The rows of T fall into 3 groups, which share some directions, and each row is roughly a mix of its group's hidden directions, except one row that fits no group.
T (105 x 19):
[[-36  21   2   9 -15 -20   7  -9   6   3 -14  14  -2  -8  -9  18  -4 -17
  -13]
 [  7  -1  15  -1  17   2   7  -8 -15 -25   0  34 -20  -6 -21   6  -1   6
   20]
 [-14  15 -14  18  13  -4  15 -25  -7   3   5 -19 -12 -16   5 -14  14 -13
   24]
 [ 33  -1   4  -8  13   0  11  13  -7  -7  29 -13 -14  -3   6  -1  17  15
   21]
 [-16 -11  -5  12   9  10  -6 -42 -18  -1 -21  13  -9   2 -18   8  -6   5
    5]
 [ -3   5  19   2  19   5  -1 -19 -21 -23  -3  22 -13 -14 -20   1  -1   0
   26]
 [ -5  -8  -5  -4 -16   3  -5  21  17  21   2 -18  22   9  24   3  -1  -1
  -31]
 [-15  16 -12  15  13  -2  11 -27 -10   1   3 -19 -11 -17   3 -15  11 -13
   26]
 [ -2  25  -4  11   6 -13  -5   7   1  10  13   6  31 -24   4   4  16 -26
  -15]
 [-18 -19  -7  12  10  14   3 -31  -9  -7 -22  18 -17  10 -12   2 -15   7
   11]
 [ -3  -5  11  10  22   8  13 -17 -15 -24  -1  27 -22  -8 -13   3   4   4
   23]
 [ 10  -8 -17  11   3  -4   2 -38 -13  -2 -16  15 -17   2 -26   4  15   5
   -5]
 [-15 -15  14   3   8  17  -5  35  16  -8  15  -1  21   7  23   8 -10   3
   -5]
 [-24   8  -9  18  -4 -11 -11  -6   9  -1 -15  22  21  -4 -16  12  -2 -20
  -23]
 [ -3   6  10  -8 -14  -4  -2  30  15   8  15 -30  16  -2  26  -1   7  -3
  -14]
 [ -2  -3 -19   2 -17  -5   1  19  24  17   4 -29  13  13  20  -6   4  -3
  -21]
 [ 10  25  -8  -3 -11 -21  13 -27 -12  11  -8  -7 -20 -16 -10 -12  18 -12
    2]
 [ -6   8  -1  10  22  -1  11 -13 -16  -1  26 -15 -14 -11   4  17  12   9
   32]
 [ 14  21 -11  -4 -12 -20   6 -32 -17  16 -10  -1 -17 -11 -17  -2  13  -5
   -1]
 [ -4  17  -7   4  10  -4  -1 -40 -26   8  -6  -3 -10 -16 -14  -2   1  -5
   23]
 [-12 -17  -1  -8 -13   3   6  -9   4  -8 -18  -6 -31  25  -9   3 -22  21
   13]
 [  7  25  -4  -1  -8 -16   0 -30 -16   7  -7 -15  -9 -21 -14 -12  23 -11
    2]
 [ -2  16  14 -11 -12  -8  -1  31  12   6  18 -27  15  -9  23  -2   8  -6
   -8]
 [  4  19   5  11  16  -4  -5   9  -5   4  20   5  29 -27   8   2  23 -21
   -8]
 [ -6  17  -6   7  12  -2   3 -36 -23   2  -3  -6 -13 -18 -10  -9   3  -7
   29]
 [ 35 -28   0 -12   8  23 -11   3  -5  -6  -2  -7   1  14   1 -22  -2  18
    6]
 [ -6 -22 -12  -5 -12   5  -2  -9   7  -6 -22  -2 -22  30 -13   0 -24  19
    6]
 [  7 -20   8  -7  -9   8   3  38  24  -7   3   4   8  17  17  -2  -4   7
  -21]
 [ 11 -22  -3  -6 -12   4   1  36  26  -5   2  -2   5  24  12  -3  -5  10
  -20]
 [ -9 -26 -17  12  -1  11  14 -21   6  -8 -23   7 -26  21  -5 -11  -7   8
    3]
 [  0 -13  -3  -7 -13  12  -1  19  15  21   0 -22  16  11  31 -13  -7   0
  -20]
 [ -5  28  25  -8  -1 -14  -2  25   0  -5  23  -7  13 -22   7  11  11  -9
    3]
 [-31  27   2  12  -5 -18  -1 -18  -4   4  -8  10   6 -19 -12  17   4 -20
   -8]
 [  7 -24 -25  11   5  21   4 -15   5  10 -17  -6   1  12  13 -34  -2  -4
   -4]
 [ -3   0  -8  -5 -20  -3 -13  20  19  17   1 -27  24  10  15  -2  -1  -3
  -25]
 [ -4 -31 -19  10   7  21  -5 -25  -2   0 -22   7  -6  20  -7  -9 -13   9
    1]
 [ -2   1  16   1  17   6  -4 -20 -21 -21  -6  26 -11 -11 -24   6  -3   5
   22]
 [ 23   3  -5  -7  -9  -7  -4  27  13  13  16 -21  21  -1  17  -6  17  -3
  -22]
 [  9  -5  18   0  10   4   7  30  13 -34   4  29   0  -3  -4 -14   3  -7
    3]
 [-14 -24   8   2   6  17   0  31  18 -12   8   6   8  19  16  10 -19  11
   -1]
 [  1 -26 -22  12   3  14   0 -29   0  -5 -24   1 -14  18 -10 -19  -3   6
    2]
 [ -5  -3 -13  -2 -16   2  -6  10  14  26   0 -30  20   7  24  -6  -1  -4
  -22]
 [  0  32  19  -6  -2 -17  -4   9  -7   2  18 -10  13 -28   2  12  22 -11
   -5]
 [  7  17 -12   1 -11 -17  11 -35 -13  11 -14  -5 -23 -11 -13  -9  17  -7
   -1]
 [-15 -16  -5  -9 -15   8  -2 -10   5   2 -24 -11 -19  26  -3  -7 -30  14
    9]
 [ -7  -7   8  -6 -22   4  -2   0   9   8 -31  21   8   4   3 -12 -10 -13
  -35]
 [  4  -7 -14   9   7   5  -8 -42 -17  -2 -21  12 -10   1 -26  -5   2   2
    7]
 [-35  20 -17  12 -10 -18   0 -17   3  15 -11   3   3  -2  -8  18 -11 -15
   -6]
 [ 22   9  -2   3  25   3  -8   1 -15  -2  30 -17  13 -17   2  -2  19   1
   22]
 [ -4  21  22  -9  -5 -10  -9  29   3  -1  23 -17  20 -16  12  12  11  -6
   -5]
 [-11  22 -11  15  12  -9  14 -23  -9  -1   7 -13 -13 -19  -1 -11  14 -14
   27]
 [  9  -8  24 -20 -12   6 -14  30   5   2  -1  15  19   5   7  10 -13   6
  -24]
 [ 16   9   2 -13 -15 -15   5  35  16  11  19 -15   8   3  17   6   9   1
  -18]
 [ -7 -22   6   0  -9  12 -13  30  24  -8  -1 -10  19  16  13  -1  -3   6
  -24]
 [ 15   5   1  -8  -6  -1  -5  33  16   3  16 -25  21  -3  21 -19   8  -6
   -7]
 [ 13 -29 -26  11   6  17   2 -15   6  -2 -18   3  -7  19  -3 -28  -3   2
    0]
 [-11   9 -12  16  15   2  12 -30 -12  -1   1 -14 -16 -13   1 -17   9  -9
   29]
 [-12 -16  -3  -9 -15   3  10  -2   8  -2 -15  -9 -29  28   0   0 -26  19
   12]
 [-31  20   1  12  -7 -12 -12 -17  -1   2 -17  13  15 -15 -15   9  -2 -23
  -15]
 [  1 -24 -13  -5 -11   4   9  -3   9  -1 -13  -2 -28  32  -5   3 -20  22
    6]
 [ 17  -6  18 -24  -7  11   9  19   0   2   7 -22 -12   2  26 -23  -6  11
   12]
 [  8  -2 -12   6   7   0  -5 -38 -17  -4 -18  17 -14   0 -30  -2  -1   3
   11]
 [-18  12  -9  19  15  -2   4 -37 -16  -2  -1  -5 -10 -17 -10   3  13  -8
   20]
 [-26  29   4   5 -14 -21  13  -4   2  15  -4   9   1 -18   5  13   3 -22
  -15]
 [  0  18   7  11  10 -11  -4  24   9  -9  20  12  27 -20   1   5  19 -20
  -12]
 [-15   8   4  13   9   1 -16  25  15 -10   8   7  38 -10   3   0   2 -21
  -13]
 [  3 -13   6  -9 -14   6  -3  36  22   5   4  -8  17  13  21  -2  -5   2
  -26]
 [  0  -1  -5  -9 -16   4  -2  18  13  26   2 -26  18   5  30 -12  -5  -4
  -19]
 [ 10  15   1  12  19   0 -12   4  -7   1  18   5  33 -25   2  -1  23 -18
   -7]
 [ -9 -19  -7  -5 -11   3   7 -12   4  -5 -18  -2 -31  27  -9   5 -21  21
   11]
 [ -5   0 -12  12  23   1  -1  -7  -8 -10  24 -19  -9   3  -6  16   2  14
   37]
 [  8   2  12  -5  13   2  -7 -19 -20 -22  -7  23 -15  -5 -29   1  -7   7
   24]
 [ 11 -23  16  -9  -3  10   3  33  14 -13   1  24   1  16   5   7  -7  12
  -18]
 [-11 -18  14   3  11  15  -7  35  16 -17  15   5  17  11  13  13  -9   8
   -3]
 [  1 -22  -6 -10 -11   6   4  -8   4  -5 -16  -7 -28  28  -7  -3 -21  23
   11]
 [  7 -15   7  -5  10  10 -10  38  12 -12  16  16  17  15   2  13 -19  11
    3]
 [  6   7 -14   1 -11 -13   5 -40 -14   8 -19  -3 -24  -2 -21  -4  11   0
    0]
 [ -3 -17   3   1 -10   6   1  37  28  -7   5  -8  13  16  18  -3   2   2
  -23]
 [  9  -4 -20  -4 -21 -11  -2  18  20  23   2 -16  11  17  11   7   0   2
  -29]
 [  6   3 -13   7   7  -1   2 -41 -18  -2 -19  15 -16  -6 -24 -10   3  -4
   12]
 [  1 -21  -7  -9 -12   6  -2 -14   1  -6 -22  -2 -25  27 -15  -3 -21  22
    8]
 [-11   1  16  12  24   9  11 -14 -14 -26   2  20 -15 -16  -8  -1   7  -3
   25]
 [ -1  -1 -14  15  29   8   0 -14 -15   5  26 -17   2  -7   7  12   8   8
   29]
 [ -3 -12  -8  10  12   5   3 -29 -12 -11 -16  28 -18   7 -26   7  -7   7
   11]
 [-25  25  -4  17   1 -16   1 -12  -3  12  -1  12  15 -20  -4  17   9 -23
  -14]
 [-11 -12   7  -7 -22   8   4  12  16   9 -26  15   5  10  15 -12 -15  -8
  -31]
 [ -1  27  14   2  11 -18   8   1  -9 -21  11  20 -10 -21 -19  10  10 -10
   17]
 [ -3 -15   9  -3   9  18 -16  36  15 -13  12  -4  25  11  13  -2 -15   5
    3]
 [ -8   5  20 -10  -3   0  -6  42  15 -10  21 -13  16   0  16   9  -7   2
    1]
 [ 29 -22  10 -12  10  17   4  15  -3 -12  14 -12 -12  10  12 -13   4  22
   16]
 [ -2 -23   7   6  15  21 -13  31  15 -16  12   5  24  10  11   3  -6   7
   -5]
 [-14  13 -15  20  15  -4  19 -28 -10   4   5 -10 -16 -15   4  -7  14 -11
   22]
 [  7  19 -11  -1 -12 -17   8 -35 -14  15 -13  -9 -18 -12 -12  -8  18  -8
   -3]
 [ -2 -32 -17  14   9  15  16  -8   8  -6 -14  23 -18  23   0  -6 -11   7
   -1]
 [ 12  -2  -5 -14 -21  -4  -1  27  17  23   3 -11  15  12  19  -1  -7   1
  -26]
 [ -4  -3 -18   2 -18  -7  -9  19  24  11   2 -30  18  14  11  -2   4  -1
  -22]
 [  4  16   4   7   8  -1  -5  12  -1  11  13   6  34 -25  14  -5  17 -24
  -17]
 [-19 -10   7  -7 -22   8  -9   4  15   1 -32   9   7  13   2 -13 -23  -7
  -22]
 [ 17   9  -9   8  24  -3  -1 -17 -22   3  25 -11  -2 -15  -6  10  21   5
   24]
 [ -9  24  24 -11  -6 -13  -6  25   0   2  22 -11  15 -16   9  23   5  -3
   -4]
 [  0 -14  -6 -10 -25   2  -6   1  14   5 -32  11  -3  22  -7 -12 -21   1
  -22]
 [-13  13 -22  19  10  -6  12 -31  -8   6   3 -20 -13 -11   0  -9  13 -10
   20]
 [ 19  10  -5   5  21  -2   9 -11 -21  11  28 -13  -4 -16   7   7  22   4
   20]
 [-28  21  -2  10 -10 -13   3 -21  -4  17 -15  13   8 -16  -3  12   2 -22
  -19]
 [  0  19  15  -8 -10 -10  -1  29  11   0  19 -27  14 -14  19  -5  14  -9
   -6]]
One row of each group comes first, with its name. Which group is each row after those in?
[-15  19 -11  16  12  -6   8 -31 -14   4   3 -14  -9 -20  -2  -6  12 -13
  23] | (19)
[  1 -11 -13  13  13   8   0 -37 -15  -6 -19  22 -13   2 -23  -3   0   1
   7] | (65)
[-25  13 -16  22   0 -16   2  -6   7  10  -3  20  16  -6  -8  22   2 -20
 -19] | (111)

[ 10  -4   2 -14 -19  -3  -2  36  20  11   5  -8  15  12  18  -1  -5   1
 -25] | (19)
[ -1  27  21  -9  -7 -17 -13  15  -3  -2  20 -19  15 -21   1  15  18  -4
  -5] | (65)
[  6 -20   4  -8 -13  10  -2  33  21   4   1  -3  13  18  19  -1  -6   7
 -26] | (19)
[ -4 -17   0 -12 -16   5   0 -13   2  -6 -23  -6 -28  24 -11  -5 -22  19
   9] | (111)
[  0  28  20 -17  -8 -15  -6  27   0   7  22  -9  15 -14   8  19  -1  -3
  -1] | (65)
[ 22 -10   5 -10   5   2  23  22   3  -4  24 -10 -22   9  18   1   7  19
  15] | (111)
[  1   1 -27   4 -16  -9   4   9  19  23   3 -34   7  11  18  -9   4  -4
 -14] | (19)
[-12  13  -4  10  15   1   1 -38 -22   0  -4  -5 -11 -18 -10  -5   4  -7
  27] | (19)
[ -1  10  -1   5  15  -1   4 -37 -27   1  -5  13 -17 -13 -17   4   1  -1
  24] | (19)
